Rows are one point carried round by a steady rotation, each followed by how many ticks it has turned.
The counts run from 0 to 596.
[ 10  -4 -20  -3  12  -3  48 -19  27  24 -10 -15  15 -30   9   0 -37  44
  14  -1 -43 -31 -18 -18   1   4   6 -14   9  16   9  -8 -16 -16 -19   0
  40 -13  18   5  10  42  14  26 -16   7  -7  -1  -2 -32  14 -17   8 -10
 -15  11  15 -16   8  50  10  -6  10   3 -15  14]	402
[ 35  26  14 -17  14   8 -15   0   0   0 -48 -27  11  25  -4   9 -12  -3
 -11  -8 -13  26 -22  43  16  -3  42   7 -17   2 -21   1 -45   7  17  -4
  -5  34  -3  -8   7 -22  34  -1 -21  -4   8   2  -3 -11   1  20  32  35
  15  16 -27 -29  31  24 -10 -10 -17 -17  -8  26]	557
[ 28 -21   1   4   5  13  -8   3   8 -16  18  20  20  -1  13  15  -5  12
  34   8 -19   9 -22  17 -14  38  -4  21  20  -6  38  19 -38 -19   5   2
   5  29 -16  17 -25  -2  41   9   0 -15 -38 -16   1 -31  17 -25   4 -12
 -71  -8  10  -5  23   7 -14   1   0  -5  12  11]	508
[ 35  -1  31  -3  12  27 -37  18  13  12 -10 -12  41 -12  -5  30  25   1
 -10 -10 -19  11 -32  37   1   3  -4  -6 -14  -8  17  -5 -34 -20  -8 -24
  -7  19  -4 -11 -15 -15  19   9   0   0 -33   3 -26  10   5  -9  57   4
 -10  31 -23 -17  10   9 -10   9 -32 -38 -13 -30]	423
[ 20  10 -14  -7  18  26 -33 -15  10  17 -33   2  13 -16   8  -9   4   9
  21  11 -23  23 -18  17  33   7  22 -32   1  27 -17 -29   1 -18 -22  19
  -2   9   5  29  10   4  10  15  -8 -17  18 -13  -3 -51  10  30  15   5
  -8 -24 -19   1  28 -10  -2  37  29 -11 -47  11]	432
[  3  16 -24   8  13  14  11  36  43  -1 -31 -27 -17  12 -31 -36  10 -24
  15  11  -5   8   5  -1 -15  21 -37   6  -2   7 -41  42 -56  -9 -10  20
   8   5 -13  19   9  27   1  11   8  -1  22 -14  -4   1  -2  21  16   6
   6  32 -26 -10  -3   1  -3  10 -11  -4  -4 -45]	497
[ -9 -26 -18 -26  15  42 -13  31   6 -18 -24   5  14  -7  -2  40  37  -3
  12  10 -15 -24   5   2  13 -17 -23  -7  -5 -23   9   1  -5  -3 -46 -13
 -27  25   1   6  45 -30   9 -26  -5   9  12 -23  10   2 -28   1 -11  13
 -30 -19 -14 -44  -6 -13 -12  12 -14 -20  -7 -13]	415
[  3 -25  15  -1  -8   9 -17 -16   9  13 -26   0  24   1   7  -4  23 -19
 -10  33  -8  13   1   3 -12  46 -43  10  22 -16  40  24 -32 -26  14   0
 -31  31  -8  12 -28 -20  25   0 -36  16 -11  15  26 -26 -20  -5   8 -43
 -34  -3   1  12  13   2 -18   2  26 -12  -3 -15]	339
[ 15  22   5 -12  14  29  -4 -39  32 -18  -1  -7   7 -11   4  -4   7  31
  22  13  -4  16 -12 -13  16 -23   4 -10   5  -9  -6  37 -38   9  -2   3
 -23  18  -8   6  14  -3  25 -27  -8  19 -19 -42  23 -50   2   6 -24  28
 -28   0 -25   1 -21  21 -33 -22   9   2  11  34]	278
[-32 -37 -59 -33  32  18  13  18 -15 -12 -25  -4  17  24  -1  18  17   6
  -2   1 -30 -28  13 -15 -14  10  -6 -18  18 -14  17  -1  14 -12 -37  -6
 -24  31 -25   4   0 -16   0 -13 -24  -8   0  -9  18 -18 -27   8 -33 -24
 -34  -5  33 -34   8  -4   4  16   5   2   2  -6]	544
[ 14  18 -23 -16   9  15 -12 -17  12 -12 -15   6  11  18  -6   8  -2 -14
  26  22   3  32 -23  18  24  -7  18   8  10   0 -18  34 -24  15   2  -1
 -46  37 -32   2  19 -25  25 -30 -28  14  -1 -28  41 -36   0   6 -21  32
 -33   9 -26  -9   4   3 -25 -21   4  -6  29  18]	515
[  7   4  -7 -13  19 -18  -7   9 -17 -55 -40 -15   5  25  21   5   3  -4
   9 -19 -21 -11  21  32  -4 -10  51   8  -7   8   4 -17  -7   4  -2  -7
 -50  48   6   1  11 -19 -17  23  -4  -7 -17   0  11 -22  -6   3  18   3
 -23 -19  -1 -12  45   7  26 -15 -10   7   6  24]	349
[-17 -33  -4  -8  -8   3  11 -10  27  20 -16 -16   3 -21  30  18  13  24
 -24  -6 -33 -41 -11 -20  -4 -10 -28 -20  20   3  19  13  15   2 -15 -28
  -5  24  -8  -4   2   4   5  28 -29  51 -18   0  45 -27 -27  -3 -15 -36
  -6   1   8  11 -10  12   3 -21  18  21 -14  -6]	443
[ 12  24  -1 -11  14   3  29 -30  24   2 -22 -28  14  14  -9 -15 -11   5
  17  20   6  15 -21  -8   4 -39   8 -23  -8 -33 -29  37 -26  11  -4  -8
 -34   4  -3  -4  33  18  12 -18 -22  24  -1  -7   6 -27  -9   1 -21  24
  -4  29 -46  -9 -23  25 -31 -19 -13   2  15  17]	150
[ 12 -20   1  12  -4  11  26  -4  37  -3   4   9   7 -29  38  -2 -17  42
   3  -4 -24 -21 -18   2   3  -8  -2 -11  16  -2  34   8   5  -2  -5 -10
  14  11  12  18  14  32  15  34   6  25 -38 -20  29 -55  18 -30  -8 -28
 -53 -19   7   1  -4  16  10   9   7  19  -4  26]	273
[  0 -26  26  11  -6   7  15  18  16  -4 -34 -11  19  -7  23  13   6   2
 -48  -9 -10 -15 -14   8   0 -24 -14 -23  14 -26  27  18  -5   9   1 -25
 -33  35   6 -10   2 -23  11  21 -13  43 -28   6  44 -20 -29 -23  10 -30
  -8  17 -19  -6  -7  12   2   5 -22  17  -6  -2]	315
[ 24 -19   9  -7  13  13 -15  26  23 -32  35  -5  33  12  23  24  37   4
  21   3 -33 -25   1  14 -19  -2  10 -18 -25 -13  15  25   8   3 -11 -12
 -25  46  -7  19  33  12 -18  23  22  -1 -28 -32   3 -17 -21 -15   1 -10
 -47 -26  -8 -20   3  12   8 -10  -2  10   5  14]	247
[  2  13   2 -32   5  -6  -7   4  21 -34 -36 -24 -26   9  46 -16  18  48
 -11 -30 -14 -31  46  26 -36 -19  18  13  -9  -8  -2 -10 -16   9   2 -30
  -5  13   7  -4  21  22 -16  22 -22  24 -26 -13 -21  -3  16  19  34  17
 -10  -2  -4 -15   5   1 -10  14 -25  -7  -2  -5]	452
[-23 -12 -25 -28  12  18   3   9  16   5 -12   4 -58   3  17 -19  24  30
  19 -19 -20 -15  46  -8 -18 -10  -7   4  28  -8 -25   2   4 -20 -27 -32
 -16  12 -21  13   6   1  14 -43 -29   7  18 -25   7  -1  -6  10 -31 -17
 -43   9  15 -17 -14  -1 -19  -6   8  18 -12 -25]	73
[  6 -15  31  33  -2   5 -10   0  28  26 -11  -4 -12 -19   7  -2   5 -13
  22  22 -10  14 -10 -18 -11  13 -28  -2  34 -10   4  25 -26 -33 -19  -6
 -23  20  -5  23 -28 -21  29  -9 -22  20  -3   2  32 -29  -1 -10 -16 -47
 -17  14 -23  29   5  -9 -13 -22  32  19 -14 -19]	101
[ -3 -13 -21  15  27 -12  -2   2   0  20 -22 -15   0  13  24 -21   3   1
  19  -6 -40  15  -8  -2  -7   1  37 -33  24  23 -13 -22  35 -32 -10   4
 -32  17  -8  37 -19  22 -21  19  -7  -3  11  -1   9 -46   1  11 -12 -50
  -6  -8  -3  20  19  -6  22  17  26  30 -34 -12]	96
[ -9 -15 -35 -27  28  18 -22  13 -16 -17 -31  -8  24  15  -3  32  20  -9
 -14   8  -7  -6 -17   7  27 -15   8 -16  -4   1  -6  -1   1   2 -39 -11
 -59  40  -5  -1  17 -56   1  -1 -26  13  -4 -10  31 -18 -26   0 -16   5
 -27  -5  -6 -13  23 -22   3  -1   0  -1   1   9]	179
[ 13   9 -20 -14  -1  -3  28  22  43   3 -19  -6 -27 -18 -21 -35   2 -15
  12  12 -13 -15  25  -7  -6  25 -43  11  -9   9 -24  40 -70 -14 -16  13
   3   8   8  21  17  24   6  -4 -14 -17  28  -3   2   7 -16  -5  15 -13
 -31  -5  16 -12  18  32  14 -13  23   6  -3 -21]	370
[ 31  21  32  -2   8  22 -30  28  41  -7 -13 -21 -15   9  11 -16  29  -9
  20   0 -33   1  16  37  -4 -13  13 -16 -20 -10 -25  11  -8   2  -6  -9
 -11  27  -2  19  41  16   6 -10  20 -12  22 -26 -24   9 -14  25  15  11
 -12 -14 -36 -21  -7  12 -13   1  -8   5 -38   2]	456
[  7  15  -1  -2  12  40 -17 -25  20  -7 -27 -12 -17 -18  -1 -12   2  47
  34   6 -28   6  -4  -9   4   3   2  -3  22   9   3 -12 -29 -11 -15  19
  24  12  -2  28  -8  -6  34 -14 -12  -4  22 -24   3 -55  14  33  -9  16
 -15 -14  -3 -10  13  -4 -37   8  26  -4 -29  31]	67
[ 19  -8 -30  20  10  19 -20  21  26   2 -53   2  -3 -10 -22   9   9 -26
  36   6 -16  29 -21   7  31  15 -26  15  18  26  -8  -7 -22 -12 -16  33
  -7   8   2  20  29   6  -5   6  -3   1  32 -17  24 -33  -4  17  24  25
  16  13 -32  -7  17   0   9  21   4 -27 -11 -35]	262
[-13 -17 -37  -1  11   1  16   6   7 -20 -55 -32  11  -3  -4 -26  -2  -1
  20  19   6 -15  21 -20 -16  23 -42   9  18 -15  22 -12 -36 -21 -22  25
  -9 -15  36  13   1  21 -17  38 -32  11  -1  16  -6 -36   8  17  21 -14
   0 -19  -8   1  22 -16   5  39  -4 -15 -11 -21]	366
[  9  13  -1 -28  18 -13   2  15  22 -58 -25 -25  -5  29  19 -32  24  16
 -13 -22  -5 -26  40  -4 -21 -17   6  -1 -18  -9   6  17 -36  15  11 -15
 -46  36  10  10   4  17 -35  25   1   6 -31 -16   6 -15  -3  11  22 -10
 -29 -13   0   5   9   8  13   0 -15  15   5   4]	113
[ 14 -17 -15 -16  12 -12   2   9   9 -29  -4   7  21  -2  23  27   5   8
  20 -15 -28 -32   3  17  16 -23  33 -15  -6  14  15 -18   2   4 -20 -10
 -54  29  19   5  32  12 -36  18   8   1 -18 -14  22 -26  -7 -27  11  -7
 -28 -24   0  -7  24  38  33 -18  11  13  -4  19]	11
[-15   0 -18 -18  16  37 -34 -18  10 -25 -17 -25   6   2  16 -12  22  46
   9   6 -15 -13  11 -27  -2   3  -3 -17  12  11   4  -7 -13 -15 -28   8
   1  26  -8  30 -20 -17  19  16 -10   2  -9 -27   9 -51   4  34 -19  -2
 -34 -31   6   5  19 -35 -23  20  15   1 -17  19]	69
[ 29   8  14 -12  -9 -11 -13  -5  23 -21 -52   3 -10   2   3  -1  -2 -17
  -7   2  -8   3   7  39  16   6   5  18  -5   4   1  12 -47  21  25   2
 -32  42   4   2  28 -13  13 -23 -14  -3  23  -2  30 -18 -20   7  24  11
 -13 -20  -7 -18  23  39  -2 -24  23   6  -3  27]	346
[ 20 -18  28 -22 -14   6 -40 -32   8   1 -37  11  20 -13  25  26  37  -3
 -12  10 -16  -7  15  27  -4  16 -25  13 -10 -24  54   0 -35   1  12 -31
 -36  26  14  -6  13 -13   4  -5 -32  21 -26   3  14 -10 -27  -4  42  -4
 -17 -12 -12 -10   1  21 -18  -4   4 -29 -14 -12]	212
[  2 -25   9  31  -9   7   0  14  29  32  -8 -13  20 -20  25   2   4 -10
  24  35 -19   2 -31 -12 -12   4 -19 -23  12 -13   2  -1  21 -40 -28   3
  -4   5  19  29   3  19   5  43 -19  37  -7  14   5 -37   1 -11  -5 -52
   0 -10 -38  29  -2 -22  -3   6  18   7 -34 -13]	230
[ 22  15   9 -27  29 -14  -5  -4   3  11  23 -17  17  31   6  -7  21 -10
  34   3 -32   1  12  19 -21 -13  43 -24 -29 -13 -36  16  -5 -25  -8 -43
 -51  20 -21   5 -11  18 -17 -20 -11 -19  -7   8 -41  11 -19  -2   4 -20
 -16  25 -10 -15   0  39   0 -35   3   7 -15 -10]	589
[ 10 -20  16 -23  -4   3   1   4  -5   4 -33  -5  40   9  23  19   4  -2
 -56  -8 -15  -5 -18  40  -5  10  -4  -2  -3 -21  24  20 -20   7  10 -32
 -19  40 -12 -16   4 -12   8  21 -28  24 -48  18  14  -4 -14 -21  33 -18
 -23  19   0 -15   5   9   7   8 -26 -12  10 -12]	552
[-11  -8 -50  -9   2 -26  29  -4  21  18 -44 -11   5  12   0 -33 -22 -22
  -6  15  -7  12  -3   5 -21  38 -21  22  13  19 -23  26 -31  -9  11  14
  -2   8 -19  15   4  34  -7  30 -39  19  -9   6  17 -26  14   6   9 -16
  -9  23   1  16  16  -3  19  15   9  -5  27 -42]	131
[ -4 -17 -17  -4   4 -12   0  -3   9  44  -7 -21  42  24  24   4  -4 -35
   9  35  -8  12 -23  18 -26  11   3 -14  -8 -21  -6  10  24 -26  -2 -15
 -23   9 -12   5  13  38 -11  39 -41  27 -22  29 -26 -21  -6  -3   6 -25
   6  16 -34   6   0 -10   1  10   1  -7   5 -23]	595
[-11 -26 -24   0  18  -5  22 -19   4  41 -20  -5  -2  12  -6  -5   1  -1
  29   6 -45  -3  21 -19 -39  24  -2  -6  36 -11   6  -1  11 -32  -2  -4
 -12   2 -22  13 -26  24   5 -30 -33 -15  20  21  -6 -15 -15   6 -18 -43
  -5  33  21 -10  -4  30  -3 -13  29   3 -15 -26]	335
[ 40   6  25  11  18  23 -20  -7  14  15 -10  -4  40  -6 -10 -10   1  10
  -9  -2 -29  42 -30  22   8  36  -5 -16   6   3  11   6 -43 -26  17   9
  19  18  -8  14 -41   8  30  10  12 -17 -23  -8 -16 -26  16  -1  38 -11
 -14  22  -7   2  11  13  -5  27  -6 -27 -15 -12]	296
